In the rows, 128 means zero.
One turn sends every row of this set to another row. A few are shown first. Where does it send the rows asked after them?
Fepiv: [140  91 134 106 124 116 115 151 129 133 147 157 138 102 104 120 139 133
 109 131 149 104 108 130 124 122 141]
vov: [134  88 133 101 128 122 121 148 129 128 136 146 128 115 103 117 141 137
 112 128 162 104 100 133 128 120 138]
bar: [122 140 116 159 121 126 111  88 136 123 116 114 161 145 130 166 131 122
  98 106 138 139 112 125 108 108 115]
nobug: [116 117 112 123 134 117 137 150 133 114 162 162 130 103 145 103 126 137
 130 118 115 144 125 150 117 144 102]
Gug: [126  86 131 147 127 136 149 147 102 113 146 126 134 142 144 152 135 121
 145 102 134 152 104 122 134 125  84]
lonok: [139 128 117 113 115 134 125  69 148 122 111 116 143 136 135 119 142 139
  98 106 128 144 103 133 115 125 147]
resa: [113 120 134 135  78 115 145 114 104 143 128 105 134 131 120 122 118 154
 132 111 105 139 122  87 146 148 143]
ter: [109 101  95 121 115 141 131 128 131 107 126 138 124 128 117 160 116 141
 137 142  95 131 139 151 136 132 106]
Sati: [146 134 155 130 108 117 155 101 130 161 143 131 147 120 137 162 125 126
 109 136 109 160 112 112 127 154 115]
zuza: [138 136 130 136 123 112 123 135 139 139 160 152 112 160 104 102 132 100
 144 133 109 151 107 145 125 102 118]
sak: [121 118 118 130 136 111 137 148 131 113 157 161 132 113 135  91 129 148
 140 112 121 153 116 149 115 139  99]
fogev: [118 103  96 126 103 144 131 128 131 112 129 131 131 133 108 158 110 137
 139 143  92 129 141 151 139 133 105]
bop: [133  92 127 108 127 112 117 161 130 128 149 154 136 115 112 114 147 131
 110 128 152 104 105 131 127 120 141]
Bivup: [131 100 104 130  93 140 130 153 153 126 142 117 150 164 103 123 161 117
 125 131 122 130 110 122 122 109 109]
Mozel: [124 120 144 130  76 118 149 118 112 141 134 109 135 123 133 115 128 152
 128 113 108 147 117  87 149 154 140]
nafa: [128  93 105 128 103 139 137 154 149 120 144 114 149 168 109 130 160 115
 123 132 131 127 108 124 133 110 111]
mozuf: [115 148 139 164  88  97 106 141 108 154 137 127 157 132 108 131 124 124
 118 120 128 118 117  90 131 117 137]
Sis: [136 115 144 112 113 133 133 123 103 133 140 163 124 127 123 151 113 100
 134 140 141 106 101 167 137 128 104]
voto: [138 145 128 138 100  96  92 128  91 144  93 149 155 129 125 119 126 153
 124 107 112 139 110 121 123 131 133]
suzum: [148 131 131 126 120 119 120 131 128 135 160 148 116 156 114  91 129  91
 135 121 107 149 105 151 122 103 122]
Tofep: [126  88 125 130 142 122 115 137 122 123 131 128  92 137  97 147 126 130
 136 121 109 148 120 113 137  96 141]
Vesed: [104 133 111 149  99 121 105 115 101 105 114 119 155 122 148 111 109 143
 130  90 126 109 114 143 123 110 130]
kasur: [147 143 148 138 111 115 146  95 135 156 140 134 145 119 136 153 127 131
 108 130 110 169 117 106 131 158 117]
fune: [107 137 118 146  88 128 103 109  99 106 109 121 157 122 145 114 115 137
 127  91 135 105 112 135 131 115 131]
Nodib: [122 118 115 136 139 120 132 143 131 113 162 157 134  98 141 102 118 136
 134 111 114 151 127 148 112 138  98]
kile: [137 127 126 111 118 126 132  68 142 130 122 110 133 143 126 114 134 134
  96 104 127 146 102 125 115 125 155]
sirel: [143 128 134 120 131 122 125 131 131 137 154 153 112 156 109  99 127  89
 136 132 105 148 104 146 125 101 127]
zas: [ 95 141 113 148  98 127 114  97 105 103 117 119 158 121 144 119 106 138
 124  92 130 109 118 139 121 119 126]
zafu: [141 120 124 111 125 129 126  70 145 123 117 114 134 137 137 128 136 137
  98 105 124 144  99 140 111 115 151]
Nor: [140 109 143 113 120 134 134 126  89 128 138 169 138 133 132 145 113  99
 139 131 131 115 100 165 135 127 103]
fid: [127 130 147 129 111 132 152  87 153 131 166 113 146 105 144 127 118 115
  97 124 140 123 111 125 130 132 143]
zimo: [134 149 125 132 102  94  98 114  87 144 100 152 157 141 125 114 123 145
 122 102 116 132 105 134 114 129 132]
bupi: [124 135 117 162 129 128 104  95 133 120 114 117 164 135 137 161 127 121
 106 103 139 131 106 134 107  94 117]
tirib: [124 118 139 125  76 113 152 122 112 147 135 106 131 129 129 122 120 153
 131 122  96 144 122  97 148 151 141]
ber: [120 142 143 165  84 100 117 154 109 157 141 120 158 128 115 126 119 124
 127 124 118 123 118  93 140 118 131]
fam: [123 146 150 168  86 101 110 142 105 151 139 125 149 124 117 133 119 122
 126 121 123 128 119  89 146 122 134]
Noz: [119 107  94 119 110 139 138 126 136 121 125 140 127 133 110 157 118 144
 139 149 104 130 131 157 138 146 100]
fip: [144 108 144 108 101 134 133 126  90 129 139 163 138 130 132 151 117 105
 134 131 129 111 104 166 134 134 102]
zube: [138  83 132 133 139 120 114 131 119 122 137 122  93 134  97 149 121 129
 130 116 120 145 118 114 139  97 147]
Pusug: [116  94 142 152 129 132 144 142 102 103 147 130 124 133 139 144 131 127
 150  97 143 150 104 126 129 116  84]
Renus: [127 146 116 163 122 129  97  88 132 122 109 123 161 135 131 162 124 120
 104 111 135 132 113 134 118 103 120]
ner: [139 139 148 136 105 109 150 100 115 161 137 135 146 125 138 159 124 134
 111 123 114 162 114 107 127 165 112]
lolu: [119 144 149 135 109 124 149  89 144 139 169 122 144 105 139 120 116 111
  98 119 140 124 115 114 126 139 137]
Ralu: [129  82 132 147 124 136 143 141 105 110 146 124 129 133 144 154 139 128
 140  93 136 156 105 118 123 121  87]
sorod: [128  90 131 135 150 116 112 135 122 118 126 127  92 134  95 156 124 141
 130 120 128 150 118 121 134 101 131]
kegin: [135 145 127 139 100  92  95 134  88 150  98 147 153 138 128 118 125 143
 131 106 104 138 105 128 115 120 127]
fuvip: [126 142 147 138 104 135 146  81 150 129 164 116 144 114 146 122 123 106
 100 120 139 129 111 121 134 131 138]
korib: [121 100 105 131  91 144 145 145 150 127 144 117 142 168 104 121 155 118
 140 134 127 126 105 125 134 114 106]

Mozel moves to fune
sak moves to vov
Bivup moves to Ralu
And these:
ber moves to bupi
Gug moves to Nor
mozuf moves to bar

One turn sends every row of this set to another row. A few are shown first. Where does it send the rows asked after them?
foviv: [126 161 152 113 149  99 105 134 112 139 127 121 139 141 123 158 139 144
 141 111 130 129 147 132 154 134 141]
Mes: [195 107 120 122 143 132 131 127 112 145 129 128 130 143 136 103 109 109
 136 148 132 142 126 124 150 125 130]
dufid: [ 96 132 112 150 158 184 134 133 117 129 134 156 137 145 138 143 119 153
 106 126 124 129 138 132 123 127 142]
memi: [ 71 134 128 112 110 128 127 130 113 128 134 133 146 138 133 175 140 121
 118 114 128 124 126 128 131 128 107]
Det: [109 127 115 117  78 147 126 128 112 125 131 125 134 148 129  77 100 149
 115 128 130 129 129 123 109 108 124]
lar: [ 94 131 112 149 159 186 132 133 116 131 133 154 137 144 137 141 117 151
 109 127 124 131 138 131 123 127 140]
Neb: [119 154 146 119 148  97 116 136 118 138 151 126 140 141 126 159 129 137
 134 146 149 120 116 144 164 136 143]
kuzof: [ 95 131 113 149 159 185 134 133 116 130 135 155 137 144 138 142 118 152
 107 129 125 130 136 132 123 127 141]
molut: [111 127 113 119  76 145 130 128 112 123 133 128 133 149 132  79 101 150
 110 129 131 125 126 125 110 108 126]
gote: [198 109 118 125 137 127 140 127 113 138 135 132 128 144 142 108 112 112
 125 153 136 136 120 125 149 125 134]
purat: [ 95 132 113 149 159 185 132 133 115 130 132 155 138 144 136 141 118 152
 108 125 123 131 139 130 122 127 140]
fuze: [134 163 149 118 139  92 120 134 112 127 133 128 136 144 133 164 147 150
 122 113 135 121 142 134 152 132 149]
lon: [ 71 134 127 111 109 129 127 131 114 129 135 132 146 138 133 174 139 120
 118 116 130 123 124 129 133 129 106]
Buves: [188 141 131 137 116 136 127 148 110 130 125 123 124 107 130 100 129  95
 130 126 126 134 120 122 122 149 115]
sidas: [205 111 118 126 133 125 144 126 112 134 130 135 127 146 146 111 120 117
 117 141 131 135 128 122 145 123 138]
Selob: [117 155 150 114 154 102 103 136 114 144 139 119 141 138 119 153 128 135
 149 131 139 129 131 139 161 136 136]
Zaki: [191 141 129 140 112 133 136 148 113 125 133 128 122 109 137 105 131  97
 119 134 131 129 111 124 123 148 120]
sisug: [111 128 113 118  77 146 128 128 112 123 130 127 133 149 130  78 102 150
 112 126 130 127 129 124 109 108 125]
vetut: [186 138 129 138 115 135 131 149 113 128 136 127 123 108 133 102 125  94
 125 140 133 129 107 127 125 150 116]
sono: [ 71 134 128 111 110 129 126 130 113 128 135 133 146 137 132 175 139 120
 120 115 128 124 125 128 132 129 106]
tidez: [185 139 130 137 117 137 126 149 112 132 130 123 124 106 129 100 124  93
 133 136 130 134 113 124 125 149 113]
Rab: [198 110 122 121 141 131 129 127 109 143 121 127 130 143 136 103 114 113
 137 134 126 144 137 120 145 124 130]
sof: [108 126 114 117  78 146 126 128 112 126 132 126 134 148 128  77  98 148
 114 132 132 128 126 125 111 108 124]
zut: [ 96 133 112 149 158 185 133 133 116 129 132 155 138 145 138 142 120 153
 106 124 123 131 139 130 122 126 141]
sipet: [193 142 131 138 112 134 132 147 111 125 127 126 122 109 135 104 133  99
 123 125 127 131 119 122 120 148 118]
Pebo: [109 126 114 119  77 145 129 129 113 124 134 127 134 149 131  78  98 149
 111 133 132 126 124 126 111 109 126]
mabug: [ 72 134 127 111 108 127 128 131 113 127 135 133 145 138 134 176 141 120
 117 115 129 123 125 128 132 128 107]
Numip: [205 112 121 122 136 127 137 127 110 136 121 131 127 145 142 108 121 118
 125 130 126 140 139 118 142 123 135]
kip: [ 71 133 127 111 110 128 129 130 114 127 136 134 145 138 134 175 139 120
 117 116 130 123 123 129 133 128 107]
muka: [130 159 145 121 139  90 126 134 117 128 148 131 136 145 136 166 141 146
 117 135 145 115 123 141 158 134 150]

Rab moves to Numip
sipet moves to Zaki
memi moves to mabug
And these:
Pebo moves to sof
muka moves to Neb

One turn sends every row of this set to another row. A few are shown first. Where does it send the rows asked after them?
Gidus: [139 141 132 141 106 116 147 119 103 102 119 128]
tutog: [136  82 118 104 104 103 111 131 118 128 134 155]
lini: [143 107  98 133 108 133 105 114 125 121 157 154]
Rofu: [152 110 130 131 121 131  90 113 156 116 155 139]
sepup: [126  98 126 111  99 104 140 119 143 155 146 165]
vus: [125 125 133 123 107  97 129 156 135 118  96 134]
niru: [143 137 103 124 145 145 115 110 149 112 141 120]
tagok: [131 111 106 130  91 119 129 120 134 145 150 169]
Ladu: [110 108 123 121  99  92 125 137 147 134 110 158]
fisi: [120 101 137 128 112 135 118 109 179 114 133 132]
fonag: [141 128 122 101 119 100 122 166 117 142 122 122]
nutef: [159 113 142 146 105 120 106 124 139 115 101 130]
Delok: [158 103 115 102 130 117 145 151 126 147 139 127]
fezu: [132 140 153  97 130 114 140 134 158 145 152 116]
kap: [148 109 125 127  94 116  90 139 126 134 108 148]
Guzal: [116 125 140 104 120 119 142  80 125 110 149 131]
zub: [134  94 123 109  78 139 127 134 121 137 141 149]
rimu: [125 106 106 125 130 146 124 109 171 117 132 127]
Luzek: [118 165 146 103 126 127 133 120 130 121 156 135]
moro: [131 158 121 118 133 108 135 124 111 109 123 112]
pozu: [140 132 153 113  91 126 107 135 129 144 102 149]
sefud: [141 157 118 104 149 112 147 140 139 139 131 133]
boken: [141 130 129  81 134 119 151 125 128 138 123 105]
Darod: [167 124 127 125 144 142 124 126 158 135 129 117]
Bifot: [157 110 115 129 118 135 116  88 163 140 135 140]
novi: [121 135 128 114 128 103 135  88 121 102 134 112]
zafat: [120 150 135  98 123 115 141 145 148 148 112 150]
Tumep: [123 139 121 135 108 131 147 105 137  98 149 108]
zuf: [147 105 114 121 106 128 140 120 100 120 165 143]
Pekud: [147 132 153 126  88  92 123 137 137 141 110 120]
kogo: [134 136 145  89 123 107 128 151 130 140 151 106]
rozur: [116  83 120 108 113 114 105 113 149 117 147 148]
Rudu: [119 134 162 109  91 122 135 129 133 130 102 148]
muti: [130 129 144 110 129 127  99  90 148 110 157 132]
ral: [131 152 126 119 127 148 129 105 120  98 150 141]

vus moves to tutog
Gidus moves to Delok
novi moves to kogo
And these:
zafat moves to Ladu
fezu moves to Rudu
Pekud moves to zub
moro moves to fonag

One turn sends every row of this set to another row. A few are shown first. Where does it send the rows asked after them?
Dide: [135 167 141 101 122 115 167 130  88 176 152 126 147 104 103 128  79 135
 126 113 180 121 137 128  80 100 127 123 141 143 102 126  95 123 136 110]
pivo: [151 118  92  93 141 113 121 111 146 140 131 142 103 125 104 152 109 145
 131 128 159  75 150 113 120 119 144 131 144 167  90 114 127 109 140 156]
Kasaz: [138 146  88 101 128 136 141 121  90 150  92 140 128 133 100 130  93 181
 105 115 117 118 121 120 125  73 139 138 130 149 123 149 102 123 109 132]
dal: [163 145 150 110 136 114 156 133  98 174 141 118 135 139 123 146 116 166
 152 104 172 121 107 127 130 152 114 104 120 168  90 134 106 127 125  98]
Siv: [131 141 123 105 110 126 144  92  86 127 113 121 128 132 114 175 144 152
 121 111 157 104 139  99  84 123 156 126 127 142 103 151 120 119 165 121]
napuv: [135 158 146  82 127 118 128 142  90 181 131 139 125 123 110 110  78 148
 112 119 155 109 125  97 123 105 139 136 137 134 100  94 141 118  94 130]
duv: [130 131 138  97  95 103 110 129  64 157 124 127 129 113 100 166  96 179
 132  88 157 103 128 123 103 127 136 119 112 134 103 142 120 135 104 153]
paz: [133 143 172 160 128 147 128 128 151 165 120 130 141 143 119 142 105 155
 128 119 158 120 126 123 115 126 141 143 134 150  92 146 120 126 132 140]
zakuz: [154 156  87 105 107 137 160 109 131 159 144 126 124 125  90 160 109 161
  99 105 123 117 119 101 136 134 127 105 119 130  84 142 125 126 120 109]
Bago: [168 130 146 120 150 102 139 154  94 120 122 146 141  93  99 103  88 133
 121 129 152 104 115 137 118 132 115 123 124 153  97 114 129 111 138 125]
Nol: [120 142 163 117 130 163 154 135  63 187  94 122 142 130 125 138 106 145
 137 119 136 116 140 112 118 122 136 129 133 162 105 166 114 127 129 118]
gok: [127 113  91  97 140 136 120 113 131 127 128 125 120 107  95 129  99 165
 113 130 132  80 170 108 121 134 151 132 132 150  70 136 133 112 140 161]
bipen: [144 135 120 107 107  95 165 122  47 156 168 125 130 111 112 140  99 156
 117 114 142 120 139 126 114  89 116 101 140 137  99 136 105 121 133 122]
Dor: [128 116 147 110 128 148 167 136  55 180 103 115 152 140 119 137  88 149
 119 114 133 106 141  95 127 141 100 100 129 149  82 138 125 103 127 125]
Sosin: [133 164 115 109 104 135 112 121  83 160 138 145 130 158 103 137  70 154
 125 117 159 136 133 121 117 135 125 101 103 134  87 129 158 137 122 138]
Kage: [126 129  91 102 157 141 145 130 132 135 126  86 127 129  88 160 129 159
 111 113 145  87 158 125  88 109 148 120 141 144  88 123 122 128 148 154]
Kope: [141 155 104 104 151 157 138 118 107 139 137 119 139 160  99 139 106 172
 141 131 186 118  94 107 112  92 148 137 119 144  84 116 106 130 153 126]
gul: [124 138  81  92 153 133 144 139 122 134 128 114 122 145  98 149 131 149
  88 131 132 100 162 119 102 108 153 117 163 168 109 115 131 112 136 140]
migi: [121 119 140 107 122 135 148 145 106 156 100 105 128 126 128 135 109 161
 116 125 116 129 118 168 118 109 158 127 125 145  76 115 133 110 133 155]
samog: [144 133 100  93 121 121 125 123 150 121 153 123 137 126 109 134 111 152
 132 123 144  95 158 106 119 128 168 123 146 155 105 134 127 126 132 179]
Bulu: [151 133 136 100 147 124 168 124 109 164 110 132 136 144  97 115 124 173
 168 124 138 124 148 125 126 127 101 157 134 187  85 128 100 130 131 124]
petog: [146 136  78 136 130 131 132 135 157 134 143 116 129 144 100 141 112 155
  97 115 142 102 166 103 103 134 121 128 137 146 113 132 103 120 137 143]
Menud: [136 140 151 139 120 121 147 128  49 116 114 133 141 108  98 132 105 149
 126 124 135  86 129 113 115 122 148 149 130 167 111 163 138 122 132 148]
redi: [133 133 115  89 135 145 162 138 111 159 135 129 136 131 118 139 118 120
 104 151 144 120 123  74 110 110 137 101 136 120 100  96 129 106 153 144]
kem: [139 131 129 106 145 146 159 130  87 153  97 135 144 155  99 132 118 140
 161 130 121 139 150 128 123 125  98 132 143 194  93 134 107 136 130 155]
rir: [140 128 142 102 151 149 161 125  88 146 125 112 166 147  88 127 125 172
 156 119 135 117 151 102 129 142 100 137 149 183  64 134 111 125 131 140]
Rusi: [140 150 118 111 148 124 125 128 124 137 103 130 129  64 130 138 117 145
  96 121 132 119 116 103 103 129 129 126 136 149 109 125  85 125 131 120]
raru: [126 170 109 129 119 147 160 125  60 174 156 123 143 102 116 135  74 140
 122 135 144 133 129 125 107  93 120 105 128 150  86 139 107 144 140 138]
Seza: [149 110 131 143 110 120 122 126 105 153 127 132 149 148 143 160  99 174
 103 129 124 108 119 115 145 132 107 111 146 166  91 112 131  92 136 149]
gep: [148 126  78 127 140 135 118 126 146 143 131 114 128 123 115 153 115 166
 110 136 133  86 156 113 122 105 132 143 149 153 110 112 100 133 151 126]
pazil: [134 126 115  94 148 143 141 140 111 145 115 120 160 120  68 135  82 177
  98  87 154  97 123  91 107 116 115 128 137 125  97 136  82 103 110 129]
piguz: [139 127  99 110 140 118 127 128  78  88 131 132 139 170 109 138 108 147
 111 117 160 138 112 105 110 119 129  99 136 147 112 120  97 117 134 145]
Sasa: [144 139 132 117 125 147 169 151  86 168 124 139 152 126  71 148  66 126
 130 139 152  81 109 107 127 126 120 129 125 155  96 114 150 107 134 148]
redon: [128 155 133 130 137 122 145 109  53 145 157 126 135 111  97 149  76 131
 104 108 161 113 141 107 106 122 106 110 156 156  85 137  98 120 131 100]
zit: [132 139  89  84 143 147 113 117 139 147 131 132 116 124  89 154  91 133
 120 127 127  94 157 120 119 138 154 135 152 164 113 138 127 107 135 162]
rek: [156 116 131  91 125 125 160 143  98 144 128 118 162 145  97 125 121 158
 161 112 116 135 144 126 134 143  94 128 144 175  97 127  90 124 122 150]
sov: [173 159 121 111 108 126 149 136  92 146 157 135 149 123  79 145 101 164
 144 119 143 105 103 150 135 130 142 129 111 162 111 158 146 122 138 125]
Gafep: [137 139 152 107 149 138  70 131  63 144 141 131 135 101 120 137  97 156
 128 121 165 113 121 107 119 126 131 130 137 141  90 118 118 126 132 126]
ferir: [117 132 163 100 153 119 147 136 112 160 136 115 124 149  89 159 115 176
 102 108 143 112 122 132 116 160 138 120 146 160 100 133 137  77 124 126]
faser: [162 137 143 115 122 111 154 150  88 150 128 120 136 128 155 107 118 143
 139 116 143 143 114 134 133 133 123 100 124 162  89 122 103 135 116 121]

duv moves to Sosin
raru moves to Dide
ferir moves to Seza
And these:
piguz moves to Kasaz
redi moves to Rusi
zit moves to pivo
gul moves to gep
Bulu moves to rir
dal moves to Dor
Sasa moves to Bago

